9.320	0.136	2.076	2.341 -> feki
2.076	9.318	2.341	0.136 -> buse
9.319	2.341	2.076	0.136 -> tup
start: 9.319	2.341
tup, 0
start: 9.320	0.136	2.076
feki, 0
start: 9.320	0.136
feki, 0
perm: 9.318	2.076	2.341	0.136
buse
perm: 0.136	2.076	2.341	9.319
tup

-4.055	-6.051	3.733	3.119	-4.209	-4.826	-5.117	-5.421	3.844	-2.192	-5.588	4.610 : rab
6.280	4.589	7.514	-4.223	-3.782	-4.465	5.456	6.225	6.589	7.249	-4.943	6.393 : Vipor
6.280	5.456	-4.465	-3.782	6.392	7.249	7.514	6.225	-4.223	4.589	6.589	-4.943 : berev
1.514	1.982	2.105	-0.235	1.339	0.902	-0.490	2.830	1.566	2.615	1.872	3.047 : Nor
-0.489	1.872	2.105	0.902	1.566	1.982	2.615	2.830	1.339	-0.235	3.047	1.514 : fepi
q: -0.235	1.339	0.902
Nor
perm: 3.047	2.105	-0.235	2.830	1.514	1.566	2.615	1.982	1.872	-0.489	1.339	0.902
fepi
perm: 1.514	3.047	-0.235	1.339	2.830	2.615	1.982	1.566	0.902	2.105	1.872	-0.489
fepi
q: 1.339	0.902	-0.490
Nor
start: -4.223	-3.782	-4.465	5.456	6.225	6.589	7.249
Vipor, 3
perm: 6.225	-4.223	4.589	6.589	-4.943	6.280	5.456	-4.465	-3.782	6.392	7.249	7.514
berev

4.527	0.490	1.037	0.188	1.700	-2.189	-0.226	7.947	3.358	4.436	3.565	1.031	-6.110	7.149	-2.296	-1.491	1.250	1.725	-1.474	-0.248	3.278	5.898	0.288	0.453	-2.410	-0.779	0.801	0.713	1.811	-0.388	-1.992	-1.830	5.364	-2.033	-2.122	-0.363	1.034	-1.675	0.194	-2.719	1.797	-0.577	1.307	3.897	-1.201 -> Litu
0.188	3.278	0.811	-2.410	4.436	1.546	-3.635	2.912	0.453	1.031	3.599	-0.067	7.149	1.700	-2.296	-5.024	3.565	-1.474	3.358	7.947	-1.491	-0.248	-1.073	1.037	2.923	-6.110	0.490	0.908	0.398	-0.709	-2.468	1.250	2.018	2.936	-0.506	4.182	3.335	0.288	-0.226	-1.311	4.527	0.374	5.898	-5.559	-2.755 -> fodef
0.288	0.490	1.031	2.018	-0.226	-0.067	2.912	4.436	-0.506	2.936	3.599	2.923	0.453	7.947	4.527	-2.410	-1.073	-5.559	5.898	-0.248	1.700	3.565	-1.311	0.811	4.183	1.250	0.374	-0.708	-2.296	-5.024	-1.491	3.335	0.188	0.398	7.149	-3.635	1.037	-2.468	3.278	0.908	3.358	-6.110	-1.474	-2.755	1.546 -> kipon
4.527	0.490	1.037	0.188	1.700	-0.506	-0.226	7.947	3.358	4.436	3.565	1.031	-6.110	7.149	-2.296	-1.491	1.250	1.546	-1.474	-0.248	3.278	5.898	0.288	0.453	-2.410	-2.755	0.811	-0.709	2.923	-3.635	2.912	-5.559	3.335	0.374	0.398	0.908	-1.073	-0.067	3.599	-5.024	2.936	-2.468	-1.311	2.018	4.183 -> Ruv
perm: -2.410	7.149	2.923	3.335	0.188	0.908	2.912	3.278	-2.468	-0.226	-1.073	-1.491	1.250	3.599	-1.311	-0.067	4.183	-0.506	0.811	-2.296	7.947	-6.110	5.898	1.031	-1.474	3.565	0.374	0.490	-0.709	0.453	2.936	1.700	-0.248	4.527	0.288	-5.024	1.546	-2.755	-3.635	0.398	-5.559	4.436	1.037	3.358	2.018
Ruv
perm: 4.183	2.018	-1.311	-2.468	2.936	-5.024	3.599	-0.067	-1.073	0.908	0.398	0.374	3.335	-5.559	2.912	-3.635	2.923	-0.709	0.811	-2.755	-2.410	0.453	0.288	5.898	3.278	-0.248	-1.474	1.546	1.250	-1.491	-2.296	7.149	-6.110	1.031	3.565	4.436	3.358	7.947	-0.226	-0.506	1.700	0.188	1.037	0.490	4.527
Ruv

4.099	5.389	0.421	0.923	3.823	0.559	-3.820	-1.380	-2.660	-1.010	3.047	2.654	1.731	2.185	-3.736	4.946	1.044	0.092	-0.421	3.335	-2.294	0.417	0.562	-1.309	0.756	-0.472	3.069	-1.719	0.029	1.632	2.003	-1.316	0.497	4.595	2.487 = Zug
4.099	0.418	1.843	-1.309	0.497	-2.297	1.567	0.421	0.029	1.973	-0.421	2.118	-2.294	1.225	2.179	3.745	0.989	0.562	2.003	0.559	3.793	2.568	4.595	-1.380	-0.874	-0.025	2.054	2.654	1.482	-3.820	1.922	-2.660	1.655	1.720	-3.736 = Lifo
-2.297	0.421	0.418	-1.380	-0.026	0.787	2.003	1.567	-2.294	1.482	1.973	1.191	2.179	3.424	0.618	-2.394	1.255	0.559	0.530	-0.421	2.654	-1.908	2.054	0.454	0.497	0.552	4.099	-1.309	0.029	0.562	0.989	-1.517	-1.735	3.793	1.843 = giba
0.749	2.690	-1.719	0.029	0.790	4.595	2.222	0.858	1.973	4.654	-0.507	0.810	-2.294	-2.998	0.418	1.843	1.602	3.759	0.421	-2.660	2.185	6.364	3.272	-1.380	-3.076	-1.309	-3.385	1.720	-2.297	-3.831	-3.186	2.003	2.871	-4.314	0.496 = dis
-2.297	0.421	0.418	-1.380	-3.831	2.185	2.003	3.759	-2.294	2.222	1.973	-3.186	2.690	4.595	0.749	-2.660	-3.077	-3.385	1.720	0.790	-0.507	-4.314	4.654	-1.719	0.496	6.364	1.602	-1.309	0.029	0.810	3.272	0.858	-2.998	2.871	1.843 = dapip
-1.010	0.421	0.418	-1.380	2.487	2.185	2.003	0.923	-2.294	-1.316	1.632	3.069	0.756	4.595	5.389	-2.660	3.823	0.559	1.731	-0.421	2.654	-3.820	1.044	-1.719	0.497	3.335	4.099	-1.309	0.029	0.562	0.092	4.946	-3.736	3.047	-0.472 = maf
-2.297	0.421	0.418	-1.380	-0.026	2.118	2.003	1.567	-2.294	1.482	1.973	1.225	2.179	4.595	3.745	-2.660	1.922	0.559	1.720	-0.421	2.654	-3.820	2.054	-0.874	0.497	2.568	4.099	-1.309	0.029	0.562	0.989	1.655	-3.736	3.793	1.843 = Vov
-1.909	0.421	0.418	-1.380	-0.026	2.185	2.003	1.567	-2.294	0.923	1.973	1.225	2.179	4.595	3.867	-2.660	1.922	0.559	1.720	-0.421	2.654	-3.820	2.054	-1.719	0.497	3.825	4.099	-1.309	0.029	0.562	0.989	2.494	-3.736	3.086	1.245 = zek
2.054	-1.719	0.497	3.825	4.167	-1.309	0.029	0.559	0.989	1.973	1.973	1.225	2.179	4.595	3.867	-2.660	1.922	0.559	1.720	-0.421	2.654	-3.820	2.054	-1.719	0.497	3.825	4.099	-1.309	0.029	0.562	0.989	1.973	-3.736	3.793	1.843 = Nono
q: -1.309	0.029	0.559
Nono
perm: 3.745	-2.294	-1.309	-3.736	2.003	0.029	-0.874	1.720	-0.421	-0.026	-2.660	1.922	-3.820	2.179	0.497	1.655	0.418	2.118	1.225	1.567	-2.297	2.054	-1.380	1.482	3.793	0.989	4.595	0.559	2.654	0.562	4.099	2.568	1.973	1.843	0.421
Vov
perm: 1.843	2.871	-2.998	0.858	3.272	0.810	0.029	-1.309	1.602	6.364	0.496	-1.719	4.654	-4.314	-0.507	0.790	1.720	-3.385	-3.077	-2.660	0.749	4.595	2.690	-3.186	1.973	2.222	-2.294	3.759	2.003	2.185	-3.831	-1.380	0.418	0.421	-2.297
dapip
perm: -0.472	3.047	-3.736	4.946	0.092	0.562	0.029	-1.309	4.099	3.335	0.497	-1.719	1.044	-3.820	2.654	-0.421	1.731	0.559	3.823	-2.660	5.389	4.595	0.756	3.069	1.632	-1.316	-2.294	0.923	2.003	2.185	2.487	-1.380	0.418	0.421	-1.010
maf
q: -2.297	0.421	0.418	-1.380	-3.831	2.185	2.003	3.759	-2.294	2.222	1.973	-3.186	2.690	4.595	0.749	-2.660	-3.077	-3.385	1.720	0.790	-0.507	-4.314	4.654	-1.719	0.496	6.364	1.602	-1.309	0.029	0.810	3.272	0.858	-2.998	2.871	1.843
dapip
q: 4.595	-1.380	-0.874	-0.025	2.054	2.654	1.482	-3.820	1.922	-2.660
Lifo
q: 2.179	3.745
Lifo

-1.419	2.778	3.356	-1.889	4.639	1.392	0.991	0.873	-2.764	-5.540	2.998	3.401	4.647  niva
-1.889	4.639	1.392	0.991	0.873	-2.764	-5.540	2.995	6.145	4.406	1.651	-4.592	3.731  guk
1.526	1.896	5.187	-3.579	4.434	-1.733	-0.394	2.518	1.476	3.284	4.512	-4.292	7.194  malem
-4.254	1.200	-7.276	2.696	4.802	2.925	5.836	1.017	-1.085	-2.648	3.043	0.947	2.008  Kova
-1.960	0.251	1.244	0.295	5.062	2.580	1.547	1.621	0.787	0.315	-0.998	4.510	-0.373  tudok
-1.960	0.251	1.244	0.295	5.062	2.580	1.547	1.621	0.787	-1.295	2.221	0.159	3.864  beb
-2.319	0.967	2.053	-0.084	6.415	3.077	1.789	1.878	0.213	-2.648	3.043	0.904	5.166  Gogi
-0.047	-0.009	-0.016	0.030	-0.032	0.063	0.009	0.009	-0.011	0.003	-0.026	0.023	0.054  goli
-4.450	0.320	-7.020	3.498	3.540	3.683	5.030	0.292	-0.987	-5.046	-0.353	2.408	-0.101  supek
q: -1.889	4.639	1.392	0.991	0.873	-2.764	-5.540	2.998
niva
start: -4.254	1.200	-7.276	2.696	4.802	2.925	5.836	1.017
Kova, 0
q: -2.319	0.967	2.053	-0.084	6.415	3.077	1.789	1.878	0.213	-2.648	3.043	0.904	5.166
Gogi
start: -0.047	-0.009	-0.016	0.030	-0.032	0.063	0.009
goli, 0
q: 4.406	1.651
guk

